(in the rows, 128 means zero)
One hidden turn or mirror swaps the rows below in pairs. Which row is each named row swapped with?
The rows were stretched afterwards, more along some directions than others.
q_495: [121 102  91  76 142 153 150 131 135 146 123 140 124 140 147 119 102 113
  97 106 111 139 150 109 128 101 103 112 118 134 117 123 132]
q_831: [ 74 158 111 105 126 123 152 115 141 133 154 147 140 138 155 123 124 118
 155  83 100 105 151 129 119 142 128 120 128 129 129  88 129]
q_88: [102 153 148 119 130 125 149 125 142 142 144 146  87 147 115 101 143  91
 112  95  70 162 156 150 125 123  91 120 114 126 142 158 122]
q_477: [106 131  96 118 132 153 163 117 141 117 173 119 101 166 143 119 149 125
 120 118  92 135 156 124 166 122 114 117 123 119 101  94 138]
q_822: [ 92 149  99  98 161 164 150 118 130 125 166 129  95 146 142 106 156 129
 129  96  94 119 151 124 136 144 131 150 117 136 106 113 125]
q_866: [114 125 111  99 128 170 157 110 132 116 131 144  90 181 156  97 136 111
 115  99  96 135 154 140 129 138  90  97 125 167  97  95 118]
q_253: [109 155 101 144 108  96 159 121 158  95 113 144  98 159 132  86 136 127
 148 134 100 138 114 133 137 125 100 105  95 135 116 139 102]
q_86: [100 137  93 119 113 106 164 136 134 101 128 152 124 159 139  90 136 125
 132 120  76 125 112 118 156 140 132 113  96 127  97 123 113]
q_750: [ 76 155 120 132 158 172 156 115 134 157 160 132  84 167 138 115 161 142
 117 127  63 171 178 151 126 102 128 139 137 117 116 110 157]
q_625: [ 96 141 108 111 123 127 160 117 153 145 154 139 141 138 125 118 108  98
 131  89  85 127 155 135 142 114 136 108 138 108 139 123 125]
q_413: [112 164  99 141 163 122 160 117  98 140 169 113 121 149 140 140 140 116
 126 116  77 164 144 125 148 103 131 159  89  66 141 162 131]
q_180: [115 140 110 128 136 120 149 143 163 146 136 126 119 144 146 124 109 100
  88 153 115 170 135 139 163  99 109 102 127  85 139 159 157]
q_54: [104 128 133 162 131 115 132 143 132 126 120 121 105 174 119 135 109 102
  82 122 104 169 140 131 157 149 146 109 120  98 119 159 154]
q_128: [130 154 107 140 128 107 152 113 162 105 149 131  72 160 147 103 142 123
 131 127  96 160 145 153 141 116 125 131  95 133 121 133 123]
q_49: [ 99 157 116 143 118 146 144 123 115 124 138 129 121 148 121 105 156 105
 130  93  60 133 123 156 166 164 110 115 100 116 120 144  93]
q_937: [108 134 116 131 139 150 173 117 145 127 159 120 100 118 111 106 144 123
 136 114 103 120 158 136 141 141 121 137 126 120 134 138 133]
q_15: [ 91 178 132 146 125 110 153 125 148 112 149 123 114 140 152 106 132 124
 146 129 111 141 147 132 153 143  90 109 134 124 115 111 132]
q_563: [123 128  92 106 169 147 170 141 121 106 134 120 113 154 134 108 140 127
 114 136 107 119 159 136 133 118 105 124 143 111 148 140 147]
q_409: [103 121  97 106 126 163 121 105  80 123 125 125 111 186 128 131 145  92
  96  92  66 137 135 127 182 128 120 109  83 110 137 123 125]
q_921: [100 139 100  97 154 193 172  98 115 161 188 135  86 159 141  94 165 134
  98 107  52 149 186 131 124  90 122 144 137 118 114  95 141]
q_745: [ 95 147 108 157 115 111 143 143 102 102 108 127 130 176 152 109 131 118
 140 127  88 136 115 129 170 154 115 114 105  97 123 132 120]
q_549: [109 153 126 101 145 167 145 108 134 134 179 139 110 122 119 122 161 142
 123 105  78 134 178 145 116 112 121 145 103 157 134 105 147]
q_206: [ 97 174 137 119 127 136 144 133 120 146 182 138 110 123 144 115 156 113
 133 110  93 147 159 138 152 137  88 117 135 118 121 108 138]
q_741: [ 70 180 127 150 130 124 162 122 163 131 138 159  98 164 141  86 143 120
 118 120  44 148 130 151 129 148 135 109 137 116 113 137 120]
q_838: [ 84 168  92 111 128 168 161 125 103 127 135 146 125 152 142 124 152 102
 116  90  54 119 146 128 147 131 136 143 103 120 141 127 116]
q_967: [113 125 122 117 110 139 149 152 139 128 113 137 114 157 143 108 110  99
 100 142 115 157 135 150 151 119  69  97 154 105 119 136 146]
q_263: [ 93 164 125 153 157 135 132 115  93 132 154 119 116 136 106 136 160 120
 134  85  81 146 143 135 132 143 133 158 102 115 152 141 125]
q_515: [119 171 103 116 154 167 167 139 122 119 152 137 131 140 154 107 155 141
 123 128  81 123 149 133 134 119  91 104 133 122 112 127 124]
q_678: [130 134 121 129 135 142 120 105  98 133 150 124  98 158 128 125 157 129
  92  97  95 158 147 140 144 123 129 134  93 131 134 125 152]
q_534: [115 142 120 113  93 130 173 150 141 140 151 137 112 154 119 103 123 112
 105 158 107 154 148 154 175 112  88 104 145  81 109 135 150]
q_934: [ 77 161  93 116 154 142 156 138 138 127 141 131 135 180 163 136 130 111
 131 120 103 133 164 126 123 117 107 128 125 127 124 116 147]
q_37: [ 93 153 139 118 133 165 130 111 122 116 159 107 109 142 124 101 163 110
 152 121  96 125 137 145 161 135  59 112 138 100 140 136 127]
q_528: [120 146  95 124 127 110 157 113 128 101 123 137 101 181 141 100 159 135
 132 126  77 147 138 136 147 103 123 113  95 133 141 120 130]
q_777: [102 137 100 116 129 150 159 109 100  91 155 129  88 172 128 100 164  94
 128  94  79 110 141 121 170 173 131 135  88 154  96 126 103]
q_602: [110 131 131 139 143 117 137 139 127 146 164 127 123 151 124 144 114  95
 106 111 110 157 167 139 155 115 146 139 138  92 148 139 167]
q_418: [100 153 113 132  89 124 150  91 120 131 148 121 101 161 131  93 130 110
 152 127  90 166 126 138 161 116  91 130 109  91 107 130 109]
q_598: [125 140  81 107 140 109 178 155 147 137 144 132 127 131 180 100 112 146
 115 146 109 136 149 126 125  81 116 111 136 102 106 100 150]
q_646: [ 85 164 135 162 133 141 121 115 120 127 145 130 118 157 109 120 156 100
 136 106  71 162 122 144 136 153  85 139 114 110 154 165 126]
q_675: [ 86 157 136 102 128 157 158  92 136 144 176 126 114 122 137  94 129 112
 144  97  88 125 163 137 151 123  71 121 137 115 134 106 136]
q_780: [ 94 146 124 142 113 135 150 140 141 119 101 146 117 179 171  96 133 116
 120 110 102 138 133 146 132 158  93 100 139 135 102 119 117]
q_367: [101 140  79  87 143 161 188 114 115 136 140 149 136 146 150 104 133 110
 122 112  79 118 155 110 115  97  95 143 112 129 138 119 128]
q_140: [108 127  93 117 144 162 176 112 109 134 133 140 121 142 103 129 143  94
 118 100  62 136 137 126 152 112 128 141  98 121 143 144 119]
q_589: [116 145 106 114 121 137 149 122 113 113 133 141  99 179 146 108 141 140
 121 122  86 152 144 135 139 106 132 102 124 132 109 105 137]
q_906: [130 159 105 127 119 109 146 135 131 123 115 129 145 138 165 116 112 105
 114 131 130 141 121 133 143 128  91  96 111 129 132 140 130]
q_276: [103 169 133 111 152 141 148 121 125 141 180 124  84 129 130 107 162  98
 131  99  77 144 159 140 155 128  90 140 106 101 138 153 119]
q_125: [104 154 119 155 161 104 160 150 157 115 153 146 115 156 135 122 136 125
 117 115 105 128 161 136 121 140 132 120 127 125 115 155 152]
q_215: [126 129  96 111 139 106 158 158 107 140 142 141 132 137 108 128 109  99
 105 113 110 130 141 115 135 104 118 128 114  94 131 148 138]
q_910: [ 99 138 107 139 122 120 160 113 151 139 126 144 111 163 135 116 111  91
 128 103  67 174 135 117 145 124  89 109 118 118 128 136 127]
q_402: [138 116  87 112 160 102 149 148 147 133 137 120 135 139 147 128 117 131
 125 126 138 139 156 131 114  88 134  98 142 128 152 107 154]
q_295: [ 86 122 113 122 127 171 143 118 155 121 140 136  98 166 144 105 129 128
 109 120  78 135 158 131 140 130 119 109 152 137 112  89 150]
q_972: [118 134 100  86 153 159 162  99  99 122 170 113  83 145 150 104 160 131
 133 112  99 137 179 141 148 117 120 148 123 123 127 100 134]
q_898: [ 88 165 109 142 126 118 149 101 113 117 149 131 113 147 164 107 154 128
 174  97  99 136 139 140 138 159 124 135  92 138  95 119 103]
q_370: [110 132 121  97 122 137 130 125 115 140 160 135 118 133 135 117 134 106
 138  93 104 138 139 147 123 126 116 112 124 136 123 118 118]
q_804: [103 151 127 117 132 146 146 134 104 150 155 141 131 142 142 143 162 118
 116  84 120 138 162 149 126 124 132 159 126 116 137 122 148]
q_115: [ 90 160 136 147 114 137 149 151 139 133 142 153 112 164 109 104 150 108
  98 139  67 155 134 150 154 147 105 102 149  99 130 134 149]
q_179: [ 95 175 120 137 139 108 166 155 152 158 147 150 127 141 143 115 109 103
 106 140  79 171 135 142 141  96 105 114 122  65 137 175 145]
q_219: [103 173 128 130 102 111 161 142 165 108 136 152 108 153 138  90 145 130
 132 134  80 134 125 150 135 127  81  95 120 111 129 154 126]
q_479: [ 98 175 117 121 128 165 146 125 155 112 147 128 128 149 152  96 142 131
 128 131  77 124 151 149 128 135  90  85 136 150 113 108 118]
q_616: [117 141 118 100 150 174 148  72 121 137 183 134 103 135 135 127 153 131
 143  82  81 147 180 132 124 106 105 160  97 143 132 110 135]
q_450: [ 97 167 102  95 116 186 150 102 104 135 143 130 117 170 140 112 163 115
 102 105  61 147 143 134 163 104 103 127 107 101 126 146 117]
q_748: [ 83 137 117 108 118 147 123 105 101 135 160 129 122 178 144 122 128 105
 134 103  86 147 143 134 157 114 100 112 116  98 117 105 140]
q_178: [114 109 108 125 128 116 125 142  94 117 115 136 106 175 106 146 126  81
  94 102 106 151 130 135 160 146 140 116  89 124 138 145 131]
q_852: [ 88 189 113 111 150 167 166  84 153 129 164 132  81 154 142  87 173 124
 135 102  70 123 168 138 136 116 102 146 113 134 131 152 113]
q_834: [ 96 147 113 136 102 111 138 125  93 118 108 118 140 154 145 140 111  89
 131 108 120 150 118 123 169 159 131 122  84 105 121 144 116]
q_139: [104 129  99 114 141 151 150 124  94 101 122 123 130 147 116 130 147  94
 149 102 102 108 128 124 153 150 116 138 119 136 140 135 116]
q_127: [117 102  97 105 116 135 133 133  85 141 143 126 130 167 105 133 116  75
 112 105 115 154 127 137 151 134 120 146 102 108 121 145 123]
q_605: [111 133  86  95 147 147 163 132  87 141 143 138 108 177 141 127 157 115
 106  93 103 141 161 127 135 108 137 170 102 111 141 137 146]
q_160: [ 91 178 117 125 157 144 153 129  98 132 182 130 113 140 129 100 168 109
 115 104  70 138 128 135 150 141 112 157 102 104 123 159 121]
q_841: [133 124  96 105 131 151 145 138 108  96 123 125 131 142 124 124 146 140
 140 119 119  87 145 142 139 108 110  88 135 131 144  90 141]
q_992: [ 91 138 108 123 130 145 156 126 147 138 119 145 140 162 149 137 109 130
 132 106 102 140 147 124 116 120 115  99 140 116 132 126 138]
q_917: [109 128  93 101 131 155 150  98 101 124 132 134 129 174 129 120 131 105
 114  96  63 130 149 135 135  85 122 134 114 115 143 120 140]
q_199: [104 115 109 113 138 131 142 135 103 148 155 150 126 168 143 144 139 127
 119  90 119 144 158 124 128 137 144 140 117 114 111 115 145]
q_550: [101 139  89  85 166 163 152 110 120 122 152 126  94 140 155  91 163 145
 143  93 102  91 160 112 123 131 110 129 111 161 106  98 112]
q_670: [ 90 162 119 145 115 117 171 137 145 141 114 163 128 180 157 111 118  94
 117 123  86 165 130 144 141 144 112 108 132 102 113 172 111]
q_201: [122 141  92 120 134 106 157 134 142 129 120 136 135 145 148 134 101 133
 140 114 126 146 142 124 105  97 123 122 114 119 151 132 141]
q_268: [111 144 107 104 120 158 132 135  71 142 154 124 119 155 130 139 160 105
 107  97 103 152 144 151 155 116 107 153 111  87 138 132 138]
q_833: [ 96 166 128 115 113 131 135 144 118 126 154 110 138 126 148 106 161 133
 156 130 135 134 126 148 129 130  70 108 138 103 127 118 125]
q_829: [107 117  97 105 129 148 164 135 136 136 119 131 108 181 164  97 117 118
 113 136 124 148 154 136 140 111 101 104 163 119 111 110 147]
q_120: [101 151 100 122 134 143 144 130  88 141 167 127 138 145 121 145 167 113
 129 106  91 159 127 122 151 114 120 144 117  98 131 128 146]
q_611: [116 119 116 117 148 134 160 113 119 126 147 123 119 154 137 123 107 116
 128 131  94 141 157 118 154 101 102 107 132 103 120 115 150]
q_642: [ 75 176 118  96 126 188 170  86 142 125 145 135 102 149 135  93 149 114
 146  94  63 107 164 141 156 132  93 120 138 123 131 113 116]
q_645: [103 154 117 139 142 142 159 116 150 121 173 115  67 154 139 107 163 137
 132 113  83 144 169 138 159 140 120 136 133 110 115 116 137]
q_708: [110 143  84 127 148 139 141 126 116 126 144 132  95 183 161 101 137 127
 103 103  71 140 167 124 131 125 120 123  98 130 132 120 141]
q_398: [119 164 116 103 139 173 173 121 119 147 170 136 115 125 131 126 175 144
 121 111 112 140 161 157 118  99 110 153 120 111 144 128 148]
q_863: [ 93 156 107 120 131 137 158 122 123 135 143 159 103 182 155 129 143 116
 113 101  69 170 144 127 138 129 148 131  98 129  98 138 121]
q_151: [ 88 145 120 120 105 130 129 111 119 150 156 134 132 144 129 131 126  79
 145  94 103 157 140 141 141 151 109 135 119 119 140 108 125]
q_721: [102 155 123 153 100 112 144 140 149 124 129 118 105 160 135 120 129 116
 118 157 124 169 127 160 170 133 104  92 133  82 131 143 139]
q_753: [114 139 102 110 138 147 147 131 111 132 152 135 126 144 144 110 139 121
 110 150 116 147 152 137 138  96 119 133 133 130 136 129 171]
q_987: [115 133 130 112 119 125 145 139 151 116 175 135 133 131 121 126 136 106
 120 124 131 124 147 146 167 135 104 121 131 132 110 120 155]
q_400: [116 146 103 114 131 127 146 122 121 132 160 132 109 136 117 123 145 125
 135  91 107 122 161 136 131 105 134 116 113 126 132 107 121]

Swapped with q_934: q_750
Swapped with q_139: q_645
Swapped with q_125: q_898
Swapped with q_670: q_199
Swapped with q_646: q_206
Swapped with q_479: q_549
Swapped with q_253: q_400
Swapped with q_753: q_708
Swapped with q_49: q_987

